Here are the same points, seen from different sides; a view may also be mirrored.
A view may leave some points out. In some views, one point has been moved. Which views, in the order they come, and which point in each? Write no view if no view has one.

-- scene 1 --
In the rows, 128 means zero.
A:
  q366 [130  78 128 139 110 163 152 125 123 164  97  51 133  72 102 159]
  q801 [125  78 133 148 110 174 162 119 119 152  81  39 122  70  91 145]
  q38 [125  70 117 144 113 171 155 136 105 161  99  39 128  81  87 160]
  q308 [119  71 124 143 118 172 163 136 107 157  94  44 124  83  83 157]
B:
  q38 [121 123 140 125 132 115 102 122 123 156  85 119 105 109 140 156]
  q366 [128 127 140 129 126 120 109 123 129 147  81 120 114 104 135 160]
  q801 [130 118 144 135 130 135 108 125 129 144 104 128 120  99 133 177]
  q376 [135 118 149 146 121 133 112 128 129 149  92 126 117 101 141 176]
  q60 [121 124 134 124 126 114 110 134 129 157 102 129 106 103 141 167]
  q379 [128 118 148 136 129 130 105 122 127 150  93 121 118 103 140 166]
C:
  q38 [112  97 111 123 112  71 149 124 136 117  95 140 118 123 157 136]
  q366 [ 93 108 114 119 117  75 149 112 119 123 106 137 124 131 154 139]
  q551 [ 87 102 110 107 123  75 155 123 132 113  96 135 115 126 157 126]
  q308 [114  97 122 115 117  74 149 127 136 116  95 134 114 121 156 140]
  q60 [ 98  91 102 120 119  83 146 120 127 112  95 134 123 128 144 137]
  q801 [ 92  99 121 104 124  61 145 127 122 109  92 125 120 131 153 141]
D:
  q801 [154  92 137 156 110 146 129 112 129 191  63 143 128  78 124 130]
  q308 [164  98 152 151 127 151 125 100 136 194  71 153 132  86 111 126]
  q379 [159 100 144 155 117 156 125 113 135 191  69 148 124  77 114 129]
  q366 [163  95 137 158 123 157 113 119 139 197  71 143 118  70 106 134]
  q38 [169  91 148 154 131 147 122 104 141 200  70 154 133  85 105 134]
  q376 [158  97 141 157 109 162 126 114 127 191  65 141 120  78 123 118]
  q551 [163  85 144 158 106 148 126 110 146 190  65 149 128  70 105 129]
E:
  q38 [138 141 139 102 103 118 146 127 206 106 171 166 110  89  47 101]
  q308 [132 141 139 107  99 114 150 126 208 105 167 170 110  78  53  98]
  q366 [137 151 150  95  90 115 148 108 198 114 169 154 113  86  51 113]
  q376 [125 146 148  95  90 101 152 105 203 108 159 170 115  65  54 113]
  q379 [128 147 147  97  90 111 151 116 202 104 165 164 110  74  54 110]
  q60 [141 149 146  99 105 105 150 111 214 116 161 166 106  92  44 108]
  q801 [126 149 154  85  99 107 149 114 206 103 161 176 107  70  51 111]
Moved in: B
  out of place in B: q38

-- scene 2 --
A:
  q981 [182 149 170]
  q405 [173 155 168]
  q917 [142 180 164]
  q799 [144 185 160]
  q734 [130 194 126]
  q649 [168 173 147]
  q535 [147 180 184]
  q354 [139 192 138]
  q446 [153 174 174]
  q481 [128 191 114]
B:
  q225 [ 81 134 128]
  q535 [128 111 122]
  q481 [105 111 190]
  q981 [ 83 117 105]
  q649 [115 122 134]
  q405 [ 91 117 113]
  q734 [112 108 181]
  q917 [120 114 140]
  q471 [ 94 127 134]
  q354 [112 105 166]
C:
  q405 [95 76 91]
  q446 [ 97 103  85]
  q799 [104 117  96]
  q981 [94 65 89]
  q535 [ 94 111  75]
  q649 [114  90 106]
  q471 [ 90  91 108]
  q917 [ 86 101 106]
  q225 [ 85  77 114]
  q481 [118 133 139]
  q734 [117 133 128]
  q354 [116 125 115]
D:
  q734 [104 156 103]
  q446 [110 104 124]
  q535 [ 97  99 125]
  q354 [105 145 113]
  q981 [144  91 131]
  q649 [132 125 128]
  q481 [110 164  97]
  q405 [136  96 128]
  q471 [131 110 108]
E:
  q446 [124 152 121]
  q405 [121 130 138]
  q535 [133 160 115]
  q354 [ 87 171 112]
  q734 [ 74 173 104]
  q981 [123 123 145]
  q471 [105 132 120]
  q917 [114 160 111]
  q481 [ 63 171 102]
  q799 [109 164 113]
F:
  q446 [103 111 154]
  q981 [105  80 132]
  q535 [107 124 153]
  q225 [ 78  82 141]
  q799 [ 94 114 172]
  q405 [102  88 139]
  q917 [ 94 117 166]
  q649 [ 97  85 167]
  q481 [ 63 102 206]
  q734 [ 71 108 202]
  q354 [ 84 107 191]
  q471 [ 82  94 151]
G:
  q649 [105 120 133]
  q734 [140 153 125]
  q799 [132 116 121]
  q446 [121 100 117]
  q354 [135 139 128]
  q471 [102 118 108]
  q481 [136 165 126]
  q981 [ 84  94 118]
  q405 [ 93  99 118]
  q225 [ 87 119 105]
  q917 [130 113 115]
  q535 [131  93 114]
Moved in: B, C
  out of place in B: q649
  out of place in C: q917
